In the rows, zero is written as 128.
Turns, then the turns between two rows, first turn first; the first pair answered:
vade:
[104 150 140 136 157 152 105 146 129 156 156 131 176 101] -> [123 138 110 159 142 119 108 142 113 142 166 113 153 184]
[144 138 136 117 118 123 144  75 135  89 136 112 110 204] -> [159 148 157 103 121 110 158  61 138 126  82 129 109 117]
[118 141 180 109 135 115 145  74 151 135 140 133 134 109] -> [106 135 173 114 143 135 134  89 148 116 172 127 137 141]
[143 121  82 118 124 176 119 168  98 122 101 132 108  98] -> [142 117  70 117 122 172 115 166  93 114 116 125 107 124]
lanos:
[164 111  70 124  90 101 141 141 115 147  86 105  90 172] -> [ 98 130 119 110 123 153 132 129 159  98 172 103 114 206]
[115 110 108  97 125 137 126 147 100 166  69 126 144  83] -> [ 94 100  85 109 140 160 104 179 100 141 122 116 165 144]
[120 134 125 122 144 151 134 143 135 136 116 139 129  92] -> [135 126 106 130 141 149 129 160 120 142 112 134 129 106]
[162 121 103 155 122  76 127 140 100 150 122 116 103 209] -> [ 93 147 169 130 149 114 128 103 148 110 182 120 116 203]
ralo:
[112 126  98 146 144 155 109 176 103 145 137 126 165 101] -> [127 126  85 158 139 130 110 180  95 151 134 121 162 144]
[107 104 122 134 121 134 146 143 132 105 161 140 119 159] -> [114 114 132 136 118 108 152 128 139 119 158 132 120 167]
[148 121 124 128 128 112 127 139 113 135 124 127 137 142] -> [145 128 139 125 128 103 130 127 124 145 120 126 140 129]
[140 134 143 134 128 131 118 140 122 118 149 106 135 154] -> [134 140 152 130 124 119 125 131 127 125 147 110 141 148]
tipib:
[132 104  96 121 134 157 129 132 104  97 100 135 112  68] -> [146 109 114 119 121 121 140  95 108  97  89 129  94  83]
[107 124 157 127 144 152 129 151 143 113 139 138 139 102] -> [146 108 127 141 127 123 135 162 118 143 103 134 131 104]
[137 151 137 116 120 109 141 140 126 170 109 129 136  92] -> [122 160 154 111 120 116 143 121 142 163 123 131 130  92]
Zana:
[135 126 107 123 126 158 121 101 107 121 142 108  99 160] -> [136 133 112 133 131 142 118 113 112 145 156  99 129 173]
[128 126 114 107 109 126 124 109 134 108 139 149  99 108] -> [126 135 119 117 108 104 128 102 144 114 163 135 105 143]
[134 145 129 123 137 102 128 131 138 147 126 106 150 135] -> [133 142 127 114 139 126 129 135 135 152 109 118 147  97]
[116 129 143 111 118 119 147 114 107 139 119 142  62 133] -> [115 132 153 124 120  99 150 114 119 152 140 126  83 165]

(two turns a pair)
[127 133 103 143 132 137 103 164 129 132 146 113 152 129] -> [117 140 118 141 129 120 110 131 143 112 159 112 132 165] : lanos then vade
[119 135 134 136 172 116 127 152 147 171 116 125 144  99] -> [ 99 114 107 133 173 161 117 155 136 104 139 132 115 135] : Zana then vade
[131 114 114 125 123 145 125 132 113  98 139 133 111 144] -> [126 122 132 126 127 138 124 123 125  99 153 131 122 154] : ralo then tipib
[132 139 126 121 122 149 141 104  87  75  90 134  69 104] -> [126 133 118 131 124 149 134 109  88  59 115 123  71 153] : lanos then tipib
[111 159 177 103 146 129 143 115 146 148 124 135 156  70] -> [105 125 125  98 145 185 133 129 120  79 124 148 103  94] : Zana then ralo
[158 117  98 134 126 108 155  91 101 127 107 138 129 162] -> [128 132 146 121 138 121 158  62 130 114 121 147 129 134] : lanos then lanos
[151 116 106 172 110 127 128 150 103 161  95 122 146 135] -> [149 122 132 171 110 104 133 117 118 149 113 111 137 175] : lanos then vade
[131 150 165 130 136 113 129 112 154 145 145 123 170 130] -> [156 134 136 121 122 118 135 119 126 147  93 137 142  82] : lanos then Zana
[ 93 132 138 141 131 110 125 135 138 163 160 103 177 196] -> [102 147 163 136 127  87 139 114 153 181 139 109 172 172] : ralo then vade
[154 128 103 144 132  82 140 107 105 134 147 112 125 201] -> [108 126 105 125 168 167 114 158 113 126 183 120 174 138] : lanos then tipib
[163 117 115 137 120 119 139 134 104 149 133 111 101 172] -> [155 119 136 116 127 139 145 110 109 141  99 128  85 105] : vade then Zana
[137 138 138 119 115 147 129 126 114 122 105 135 108  90] -> [116 134 131 129 123 158 124 127 120  95 154 125 113 153] : vade then Zana
[136 101  81 139 129 176 113 187  97 114 141 129 130 104] -> [ 91 119 141 132 145 178 117 134 139  76 191 131 122 135] : vade then lanos
[137 121 123 132 110 118 136 103 129  99 120 137 103 159] -> [126 129 153 120 117 122 137  85 144 105 119 143 107 121] : ralo then ralo
[171  91  58 155 123 123 112 200  68 141 137 126 159 181] -> [169 130 148 134  98  40 155  62 112 123 109 125  94 195] : Zana then tipib
[ 98 144 161 103 140 183 152  98 147  99 138 147 112  62] -> [123 107  78 136 137 195 126 189  93 117 143 134 141 110] : tipib then lanos
[ 74 129 127 109 163 221 116 167 142  72 167 139 129 109] -> [107 119 103 130 129 149 128 131 128  56 166 121  88 226] : vade then tipib
[111 131 152 124 146 144 127 110 141 107 139 141 115 125] -> [131 130 147 132 135 113 132 102 141 122 134 128 111 155] : Zana then vade
[136 117 115 121 122 142 121 128 118 102 124 134  92 139] -> [130 120 121 117 128 154 120 128 124 106 120 142  99 107] : vade then vade
[136 109  96 119 138 122 100 131 133 138  94 119 104  88] -> [142 101  87 127 133 109 102 121 128 124 106 110  86 130] : ralo then Zana
[112 139 124 133 134 135 111 106 121  57 164 135  86 155] -> [147 155 137 153 114  55 125  95 124 126 143 117 109 168] : vade then Zana
[125 124 118 147 130 157  93 148  96 119 166 138 163  99] -> [133 118 105 149 126 162  93 150  87 109 159 138 148 104] : lanos then ralo
[111 139 176 142 127 111 158 108 145 159 123 111 134  96] -> [105 120 136 156 130 130 140 147 130 141 172 100 156 162] : lanos then lanos
[126 101  81 120  96 168 126 131  89 102 127 165  75 159] -> [108 119 121 111 103 155 135  87 118  88 136 171  64 157] : tipib then lanos
[126 112  84 134 154 169 122 142 114 103 109 149  98 106] -> [148 129 101 146 136  88 135 102 128 118 118 125  89 177] : tipib then Zana
[126 131 113 122 131 150 113 170 115 171 132 122 164 107] -> [ 92 147 153 108 139 159 120 129 147 142 167 125 155 120] : vade then lanos
[166 115  95 133 124 122 132 147 106 146  95 136 128 118] -> [153 116  97 141 130 117 128 139 112 128 128 126 128 165] : lanos then tipib
[133 140 140 108 123 122 129  66 103  88 120 133  77 140] -> [104 137 135 104 144 164 110  89 108  73 155 131  98 145] : lanos then tipib
[148 115  83 142 118 125 124 158  96 132 103 128 125 127] -> [152 136 125 130 115  88 137 123 120 159  93 124 131 108] : ralo then ralo
[ 92 132 140 113 135 174 120 114 145  90 138 138 115  87] -> [100 119 110 134 132 151 110 135 131  89 174 121 126 172] : ralo then Zana
[152 110 107 119  86  91 156 119 141 151 111 130  88 108] -> [101 111 116 104 116 162 137 145 161 122 158 136 117  76] : ralo then vade
[ 75 141 192 117 149 141 140 111 156  99 192 155 146 117] -> [168 124 136 145 101  44 160 109 105 154 103 138 109 142] : tipib then tipib
[141 138 148 137 112 100 131 134 127 195 120 117 182  95] -> [107 139 167 115 127 152 123 130 139 158 133 134 169  65] : tipib then ralo
[108 140 151 138 111 134 123 107 118 178 132 111 137 150] -> [ 90 136 147 137 118 150 119 111 116 162 149 108 141 161] : ralo then vade
[175 100 135 112 118  83 120  91 157 145 117 149 113 131] -> [184  82  91 125 119 107 105 139 133 145 123 144 125 144] : ralo then lanos
[133 113  95 125 125 104 143  95 117  94  83 145  69 151] -> [ 83 116 110 113 153 176 126 124 135  69 131 150 102 117] : vade then vade
[135 122  84 166 156 132 106 127 156 134 160 116 138 194] -> [128 122  91 155 168 175 101 153 156 161 133 135 163  94] : lanos then tipib
[121 140 147 149 139 124 129 141 122 160 136 136 155 116] -> [112 123 122 144 143 156 119 145 115 112 150 138 129 142] : Zana then vade
[136 103  95 166 129 131 136 159 104 138 132 123 136 135] -> [126 112 128 163 125 106 146 113 121 121 146 122 122 174] : lanos then vade
[146 123  62 127 122 154 116 130 126 120 141  95 143 165] -> [124 148 122 108 124 136 132  64 162 104 144  98 124 160] : tipib then lanos
[114 144 135 124 129 140 110 141 148 141 132 115 149 119] -> [123 124 108 124 129 159 104 147 131 115 125 118 125 127] : Zana then ralo
[152 105  82 122 105 105 135 146 100 112 109 118 115  97] -> [115 129 149 113 113  96 143  87 145  87 142 118 107 111] : ralo then tipib
[161 115 117 137 141 108 116 119 125 184 109 114 154  85] -> [165 104  96 151 136  97 114 129 117 177 132  99 161 134] : lanos then vade
[127 118 124 137 156 153 132 151  87 124 110 126 103 129] -> [118 125 154 136 151 123 140 116 109 114 128 120  91 159] : ralo then tipib
[109 130 154 125 141 157 120 118 124 132 130 132 125 115] -> [114 124 147 136 134 137 126 109 118 119 129 123 108 160] : Zana then vade
[141 130 139 116 133 111 147 104 131 114 183 110 148 136] -> [164 129 127 119 125  87 151 105 118 130 151 106 140 132] : vade then lanos
[119 120 143 153 129 100 134 141 118 194 181 106 201 161] -> [110 118 151 117 140 165 130 137 111 176 127 144 171  31] : ralo then Zana
[144 120 118 119 110  92 145  99 102 113  88 132  90 140] -> [ 99 123 138 117 120 115 135  89 122  85 133 134  89 163] : tipib then vade
[135 139 156 115 156 105 135  78 173 149 155 128 172 111] -> [129 138 146 114 162 129 126 102 169 152 159 134 188  87] : vade then Zana
[165 185 153 103 109 115 131 178 114 214 155 102 150 140] -> [133 165 125  90 126 201 111 206  99 145 183 115 133 138] : Zana then vade
[128 104 123 119 137 161 136 124 125  50 171 129  86 184] -> [186  94 102 128 108 113 152 117  96  90  83 137  62 136] : lanos then lanos
[105 144 158 132 146 139 139  84 158 153 133 164 145  91] -> [116 118 105 136 148 174 128 135 125 149 121 169 147  77] : Zana then tipib
[170 122 115 149 116  66 136 138 115 168 119 109 145 162] -> [106 145 170 120 154 133 126 143 153 159 163 126 182  88] : ralo then vade
[133 127 165 148 137 153 147 137 154 189 104 139 153  70] -> [152  93  99 152 126 180 140 172 113 153  86 145 115  89] : lanos then Zana
[158 126 139 115 101 122 138 100 111  69 124 136  99 171] -> [123 122 138 108 125 183 121 139 117  61 151 145 128 139] : lanos then tipib
[121 133 127 169 130  83 131 148 112 159 106 139 134 147] -> [122 129 116 157 131 120 131 148 105 132  79 151 105 105] : Zana then Zana
